The same turns and mirrors carry the whole set onto itself, and each row onto the other rows of its family. Which rows share a family with each named row? Give them in list order.
These 32 rows form 4 families of 8 rows each.
Retu: -1.18	-1.06	-1.10	+0.05	-1.79	+1.73	-2.24	+0.73	-1.90	-0.63	-2.03	-0.08	+0.16	+1.68	+0.74	-0.83	-2.18	-1.58	+0.77	+3.88	-0.68	+0.79	-0.43	+2.72	+1.15	-1.00
Fomef: -0.79	-1.04	-1.62	+0.41	-1.87	+2.33	-2.36	+0.43	-2.66	+0.40	-1.04	-0.31	+0.83	+0.84	+1.19	-1.75	-1.53	-0.98	-0.01	+2.03	+0.00	+1.81	-0.02	+3.19	+1.33	-1.22
viv: -0.26	-1.49	-0.85	+1.25	-0.73	+4.19	-2.15	+2.74	-0.08	-1.11	-1.55	-0.23	+1.63	+1.53	+0.73	-0.66	-0.66	-0.51	-1.94	+1.76	-1.67	-0.91	-1.64	+0.02	+1.45	-2.62
riket: -0.49	-1.41	-1.03	-0.03	-2.43	+2.69	-0.48	-0.10	-1.09	-1.05	-2.02	-0.88	-1.13	+1.06	+0.05	+0.50	+0.86	+0.90	+0.92	+2.82	-0.49	+0.41	-1.41	+0.93	+0.74	-0.75
Pidem: -1.14	-0.11	-0.59	-0.11	-2.85	+1.91	-2.87	-0.36	-1.94	-1.01	-1.98	-1.21	+1.13	+1.51	+0.63	-0.68	-2.21	-1.11	-0.01	+2.79	+0.41	+2.05	-0.07	+2.43	+1.80	-1.06
livop: +0.11	-0.57	-1.29	+2.18	-1.12	+4.15	-2.60	+1.60	-0.73	-0.17	-2.68	+0.54	+2.09	+1.92	+1.23	+0.13	-1.25	+0.33	-2.60	+1.07	-1.06	-0.37	-1.03	+0.84	+1.87	-0.95
Bodev: -0.99	-0.32	+0.26	+0.34	-0.34	+2.28	-1.94	+2.10	-1.94	+0.18	+0.25	-1.43	-0.50	+2.32	+1.30	-0.18	-0.48	+0.10	-0.98	-0.14	+0.92	+1.51	-2.89	+0.49	+0.41	-2.42
Veled: -1.08	-1.16	-0.06	+0.36	-1.34	+2.53	-1.48	+1.16	-1.14	+0.62	+0.19	+0.12	-0.55	+4.15	+1.72	+0.80	+0.39	-0.02	-0.92	+1.53	-0.03	+0.69	-1.86	-0.46	+1.00	-2.63
mov: -0.92	-0.81	+0.40	-0.11	-1.48	+1.25	-1.93	+2.11	-1.27	-0.19	-0.37	-0.53	+0.30	+3.25	+1.56	-0.10	+0.62	-0.83	-0.95	+1.31	+0.27	+2.05	-3.08	+0.59	+0.37	-1.15
lugu: -0.55	-0.34	+0.09	-0.52	-0.62	+2.40	-1.39	+1.40	-0.21	-1.02	-2.68	-1.00	-0.95	+1.43	+0.59	+0.06	-3.03	+0.74	-1.11	+1.89	-0.32	-0.98	-0.75	+0.62	+2.24	+0.76
rad: +0.16	+1.39	-0.34	+0.48	-1.64	+1.23	-1.65	+2.48	-0.46	-0.77	-1.63	+0.15	+2.17	+1.14	+1.23	+1.29	-2.80	+0.72	-0.06	+2.74	+0.69	-0.56	-1.06	+1.65	+1.48	-1.41
leda: -1.33	-1.20	-0.32	-1.21	-1.42	+2.48	-1.47	-0.26	-1.17	-0.31	-1.13	+0.01	+1.40	+1.58	+0.71	-0.35	-0.05	-1.24	+1.00	+2.85	+0.17	+0.77	-0.64	+3.19	+1.48	-0.49
sak: -0.91	-1.20	-0.48	-0.93	-0.31	+2.12	-2.13	+0.90	-0.57	-0.49	-1.46	-0.77	-1.85	+0.83	+1.81	-0.34	-3.27	+1.31	-0.36	+0.06	-1.19	-0.20	-0.66	+0.63	+1.53	-1.41
kipar: -0.86	-1.15	-0.39	-0.07	-1.76	+2.16	-1.53	-0.47	-0.62	-1.68	-0.12	-0.97	-1.07	-0.64	+0.06	+1.44	+0.01	+0.22	-1.21	+1.55	-0.35	+0.24	-0.97	+0.15	+0.60	-0.32
bof: -0.69	+0.97	-1.25	+1.31	-0.46	+2.61	-0.79	+0.68	-0.64	+0.53	-0.56	+0.39	+2.00	+0.55	+1.29	-1.31	-1.43	-0.33	+0.81	-0.60	+0.35	+0.76	-0.90	-0.12	+0.22	-0.75
Bet: -0.94	-0.98	-0.39	+0.28	-0.59	+2.92	-3.50	-0.32	-0.39	-1.40	-2.43	-0.78	-0.88	+0.72	+0.93	+0.59	-3.19	+0.73	-1.02	+0.73	-1.28	-0.60	-1.06	-0.46	+1.11	-1.16
toz: +1.78	-0.36	-0.05	+0.69	-0.15	+2.11	-0.74	+1.08	-1.08	-0.08	-0.59	-1.09	+0.36	+2.30	+0.41	-0.70	-1.58	-0.01	-0.79	+0.94	-1.38	+2.00	+0.41	+1.23	+3.12	-2.89
mib: -1.24	-1.24	-0.38	-0.23	-0.32	+2.14	-2.47	+0.89	+0.66	-1.19	-1.94	-0.59	-0.36	+1.18	+1.25	-0.64	-3.11	+1.06	+0.02	+0.91	-1.62	-0.76	-2.42	-0.20	+1.64	-0.18
nifu: -0.87	-0.74	+0.52	-0.13	-1.26	+2.31	-2.53	+0.74	-1.40	-0.68	+0.06	-1.45	-0.15	+2.20	+0.31	-0.17	+0.77	-0.77	-0.65	+1.08	+1.21	+1.67	-2.54	-1.02	+0.37	-1.50
veki: +1.07	-0.81	-0.35	+0.61	+0.02	+2.25	-2.31	+0.64	-0.66	-0.14	-1.49	+0.35	+0.90	+4.05	+0.57	+0.74	+0.10	-0.53	-0.04	+1.51	-1.07	+2.40	-0.68	+0.98	+2.88	-2.31
bosup: +0.17	+1.17	-1.16	+0.00	-0.88	+1.15	-2.46	+2.41	-0.92	-0.60	-0.58	-0.47	+1.04	+0.48	+1.02	+1.01	-2.44	+1.16	+0.76	+1.62	+1.73	+1.12	-0.80	+1.77	+2.07	-1.98
Ser: +1.25	-1.37	-0.07	+1.42	-0.59	+1.86	-0.87	+0.06	-0.94	-0.35	-0.41	-0.50	+0.26	+2.79	+0.19	+0.22	-0.92	-0.36	-0.52	+2.71	-2.59	+1.31	-0.84	+1.22	+2.45	-2.81
tedev: -0.53	+1.36	-0.56	+2.46	-1.26	+1.88	-0.81	+0.99	-0.67	+0.06	-1.58	+0.72	+2.33	+2.66	+1.01	-0.71	-1.36	-0.71	+0.44	+0.04	-0.76	+0.92	-1.71	-0.26	+0.73	-0.58
zep: -1.18	-1.11	-1.08	-0.06	-2.33	+1.29	-0.92	+0.79	-0.11	-1.82	-0.38	-0.05	-0.39	-0.09	+0.49	+1.25	+0.74	+0.80	+0.23	+1.49	-1.10	+0.55	-1.89	+1.20	+1.14	-0.07
gure: -1.67	+0.53	-1.81	+2.17	-0.72	+3.47	-1.02	+0.95	+0.91	+0.06	-1.16	+0.07	+1.99	+2.14	+1.54	-0.04	-1.83	-0.50	-0.80	+1.16	-0.10	+1.07	-1.53	-1.13	+0.77	-0.61
Neden: -0.47	+1.55	-0.67	-0.01	-2.41	+1.41	-2.74	+1.40	-0.14	-0.92	-0.68	-0.09	+2.44	+0.84	+1.30	+0.98	-2.53	+0.35	-0.48	+1.82	+1.71	+0.62	-0.15	+0.42	+2.02	-1.09
lemi: -1.78	+1.11	-0.32	+0.43	-1.07	+2.21	-1.58	+1.12	-0.13	-1.24	-1.00	-1.18	+1.39	+1.24	+0.45	+1.38	-2.91	+1.11	+0.21	+2.07	+1.07	-0.19	-2.25	+2.03	+2.49	-0.64
numu: +0.54	-0.88	-0.24	+0.33	-0.93	+4.33	-2.84	+1.32	-0.39	-1.30	-2.75	-0.53	+1.52	+1.60	+0.87	+0.06	-1.04	-0.72	-1.94	+1.33	-1.11	-0.10	+0.05	-0.30	+1.01	-3.40
tir: +0.26	-1.02	-1.58	+0.84	-1.30	+4.61	-2.13	+2.32	-0.97	-0.80	-2.66	-0.81	+1.35	+0.30	+1.07	-1.18	-1.13	+0.69	-1.23	+0.76	-0.94	-0.20	-0.64	+0.96	+1.10	-3.09
Gop: -0.75	+0.99	-0.31	+1.63	-1.79	+2.36	-2.26	-0.31	-0.79	+0.15	-0.27	+0.33	+2.32	+2.05	+0.95	-0.59	-0.93	-0.05	+0.38	-0.34	+0.59	+0.72	-1.51	-1.46	+0.98	-1.13
sina: +1.05	-0.49	+0.92	+0.42	-1.67	+2.34	-1.31	-0.88	-1.63	-0.68	-1.08	-0.91	+1.11	+2.58	+0.23	+0.11	-0.90	-0.72	-0.99	+1.61	-1.56	+1.39	+0.55	+1.54	+2.52	-3.06
tum: -0.61	-1.23	-1.92	+0.43	-1.53	+2.48	-0.46	+0.70	-0.52	-1.17	-0.59	-0.97	-1.00	-0.81	+0.69	+0.62	+0.51	+0.49	-0.40	+0.88	-0.74	+1.83	-0.91	+0.87	+0.08	-1.24

Same family as mov: Retu, viv, rad, mib, Ser, tedev, zep
Same family as leda: riket, livop, Veled, lugu, veki, gure, lemi

The same turns and mirrors carry the whole set onto itself, and each row onto the other rows of its family. Which rows share a family with each named row? Give them in list order.
These 32 rows form 4 families of 8 rows each.
vik: +1.70	-1.84	+0.58	-0.50	+0.19	-2.13	-1.13	-0.40	+2.24	+1.06	+0.96
zomov: -0.98	-0.88	-1.57	-1.19	-1.14	-0.25	-0.08	-0.69	+2.51	-0.51	+0.40
tibul: -0.01	-1.01	-1.11	-0.76	-0.10	-0.67	-0.12	-0.51	+3.12	-0.70	+1.35
Deku: +2.00	-0.99	-1.08	-0.53	+0.98	-1.53	-0.91	-1.22	+1.36	-0.56	+0.48
Vil: +0.60	-1.39	-0.68	-1.40	-2.23	-1.83	-0.27	+0.38	+1.75	+2.95	-1.13
beba: +1.28	-2.07	+0.73	-0.75	-0.44	-2.12	-1.53	-0.71	+1.38	+1.43	+0.12
Dok: +2.91	-1.12	-0.83	-0.84	-0.20	-2.55	-0.74	-0.21	+0.94	+2.17	-0.87
punu: +1.96	-1.79	+0.41	-0.76	-0.64	-2.52	-0.83	+0.20	+2.14	+2.47	+0.17
per: +1.50	-0.52	-0.79	-0.01	+1.08	-1.58	-1.46	-0.53	+0.23	+1.23	+0.99
gat: +1.55	-0.23	-1.46	-0.53	-0.42	-1.92	-0.70	+0.53	+0.24	+3.33	-0.32
Loz: +0.69	+0.13	-3.36	-1.44	-1.29	-0.73	+0.94	+0.07	+2.08	+0.79	-0.89
zef: +0.89	-1.54	-0.04	-0.50	+0.41	-1.37	-0.85	-0.70	+2.64	-0.26	+1.44
Gav: +0.70	-0.15	-1.50	-0.11	+1.14	-0.88	-1.11	-0.68	+0.61	+0.16	+1.32
maku: +0.01	+0.60	-3.10	-0.90	-0.99	-0.65	+0.35	+0.62	+1.02	+2.12	-0.19
zet: -0.32	-1.40	-0.56	-0.83	-0.28	-0.66	-0.85	-1.12	+2.15	-0.81	+0.88
tefog: +0.80	+0.27	-2.41	-0.80	-1.02	-1.35	-0.03	+0.78	+0.62	+3.16	-0.54
mir: +2.75	-1.26	-0.54	-0.55	+0.70	-2.24	-1.12	-0.83	+0.99	+0.82	-0.05
tev: -0.35	+0.63	-3.14	-0.70	-0.36	-0.22	+0.19	+0.11	+1.19	+0.79	+0.47
Solig: +1.47	-1.35	-0.47	-1.11	-1.60	-2.26	-0.09	+0.79	+2.39	+3.17	-0.43
bege: +0.52	+0.01	-3.07	-1.14	-0.40	-0.46	+0.56	-0.54	+2.14	-0.60	-0.11
kes: +1.26	-1.85	+0.31	-1.04	-1.38	-2.28	-1.05	-0.11	+1.38	+2.66	-0.64
nadef: -0.23	-0.51	-2.14	-1.40	-1.90	-0.77	+0.92	+0.63	+3.26	+1.40	-0.04
pum: +0.61	-1.86	+0.41	-0.66	+0.02	-1.46	-1.45	-1.17	+1.70	+0.00	+0.74
Tas: +1.46	-0.17	-2.80	-1.47	-1.57	-1.46	+0.74	+0.44	+1.70	+2.14	-1.44
nezov: +0.57	-0.83	-1.53	-1.41	-2.14	-1.54	+0.65	+0.97	+2.86	+2.70	-0.52
Nop: +1.07	-0.45	-2.15	-0.78	+0.55	-0.79	-0.22	-1.08	+1.84	-1.14	+0.47
fite: -0.06	+0.33	-2.45	-0.39	+0.53	-0.33	-0.41	-0.43	+1.03	+0.01	+1.12
Kosi: -0.34	-0.88	-1.67	-1.61	-2.55	-1.05	+0.33	+0.38	+2.21	+2.16	-0.99
pofid: -0.48	-0.56	-1.98	-1.15	-1.08	-0.42	+0.64	+0.05	+3.35	-0.03	+0.73
dugi: -0.97	-0.68	-2.03	-1.52	-2.05	-0.38	+0.42	-0.06	+2.54	+0.73	-0.38
Ton: +1.83	-0.54	-0.79	-0.20	+0.46	-2.02	-1.30	-0.03	+0.08	+2.52	+0.30
lonob: +2.36	-0.68	-1.74	-1.22	-1.13	-2.23	+0.03	+0.32	+1.24	+2.73	-1.40

Same family as tev: per, gat, Gav, maku, tefog, fite, Ton
Same family as Dok: Deku, Loz, mir, bege, Tas, Nop, lonob
Same family as Vil: zomov, beba, zet, kes, pum, Kosi, dugi

The same turns and mirrors carry the whole set onto itself, and each row onto the other rows of its family. Which rows share a family with each named row? Give them in list order.
These 30 rows form 5 families of 6 rows each.
sor: -1.14	-0.82	+2.45	+0.44	+0.11	+1.02	+2.14	+1.30	-2.16	-0.28	+0.24
vulef: +0.13	-2.17	+1.91	-0.52	-0.94	-1.07	+1.54	-0.10	-0.82	-0.09	-1.24
salef: -1.20	-1.13	-0.31	-0.04	+2.46	+1.10	+0.89	+0.55	+0.46	-1.31	+0.11
ziko: -1.55	-3.26	+0.95	+1.15	+0.19	-0.35	+1.46	-1.19	+0.01	-1.01	-0.11
Mebu: -2.15	-1.83	-0.55	+0.50	-0.01	-2.22	+1.36	+0.37	-0.43	-0.24	-0.03
vusu: -1.18	-1.41	-0.34	+0.08	+2.36	+1.01	+0.85	+0.52	+0.50	-1.47	+0.05
kezi: -2.14	+0.16	-0.75	-0.63	+0.24	-1.48	+1.74	+0.70	-0.56	+0.31	+0.30
pokad: -0.85	-1.00	+1.60	+0.16	-0.62	+1.67	+2.29	+1.00	-2.08	-1.60	+0.50
votom: -1.81	-0.94	-1.63	-0.40	-0.77	-1.04	+1.78	+0.21	-0.38	-1.43	+0.39
nad: -1.50	+0.86	+0.44	-1.14	+0.57	+1.13	+2.21	-0.63	-0.32	+0.10	+0.54
lopaz: -1.21	-1.62	-0.23	+0.26	+2.44	+0.87	+0.82	+0.53	+0.51	-1.43	+0.01
mapa: +0.13	-0.29	+1.66	-1.55	-0.82	-0.38	+1.88	+0.17	-0.90	+0.34	-0.92
lipe: -1.32	-1.30	-0.02	+0.18	+2.68	+0.82	+0.75	+0.60	+0.45	-1.02	-0.01
kiduv: -0.98	-0.49	+1.97	+0.03	-0.23	+1.53	+2.30	+1.19	-2.14	-0.87	+0.44
Mesi: +0.37	-0.38	+1.04	-1.74	-1.34	+0.12	+2.01	-0.04	-0.94	-0.53	-0.73
zonop: -1.86	+0.10	-1.40	-0.83	-0.38	-0.95	+1.85	+0.48	-0.48	-0.66	+0.45
Segu: -1.17	-1.69	+2.57	+0.90	+0.05	+0.68	+2.01	+1.23	-2.11	-0.57	+0.08
fisot: +0.04	-1.13	+2.05	-0.93	-0.59	-0.97	+1.64	+0.18	-0.95	+0.55	-1.11
Lenaz: -0.82	-1.83	+1.73	+0.61	-0.70	+1.30	+2.13	+0.87	-1.97	-1.87	+0.31
dadoz: -1.15	-0.24	-0.45	-0.87	-0.38	+1.54	+2.23	-1.12	-0.14	-1.70	+0.61
ful: -1.28	-1.12	-0.13	+0.03	+2.58	+0.99	+0.82	+0.58	+0.42	-1.08	+0.04
Sibo: -1.89	-2.13	+1.81	+0.91	+1.19	-0.81	+1.43	-0.68	-0.17	+0.77	-0.30
vike: -1.91	-0.06	+1.55	-0.22	+1.43	+0.02	+1.78	-0.39	-0.38	+1.36	+0.06
Fitif: -1.90	-1.92	-1.23	+0.28	-0.62	-1.67	+1.52	+0.12	-0.33	-1.29	+0.11
kem: -1.05	-2.20	+2.19	+1.01	-0.35	+0.82	+1.98	+1.01	-2.02	-1.29	+0.17
Repuv: +0.39	-2.27	+1.32	-0.73	-1.51	-0.61	+1.64	-0.27	-0.76	-1.00	-1.06
luzi: +0.45	-1.35	+0.90	-1.31	-1.66	-0.01	+1.91	-0.27	-0.78	-1.17	-0.83
zogod: -1.29	-1.60	-0.10	+0.26	+2.55	+0.78	+0.78	+0.55	+0.52	-1.17	-0.03
kebo: -2.24	-0.82	-0.36	+0.09	+0.38	-2.15	+1.43	+0.67	-0.53	+0.50	+0.07
lub: -1.11	-2.39	-0.22	+0.26	-0.56	+0.74	+1.83	-1.36	+0.05	-2.25	+0.25

Same family as salef: vusu, lopaz, lipe, ful, zogod
Same family as votom: Mebu, kezi, zonop, Fitif, kebo
Same family as pokad: sor, kiduv, Segu, Lenaz, kem
Same family as Mesi: vulef, mapa, fisot, Repuv, luzi

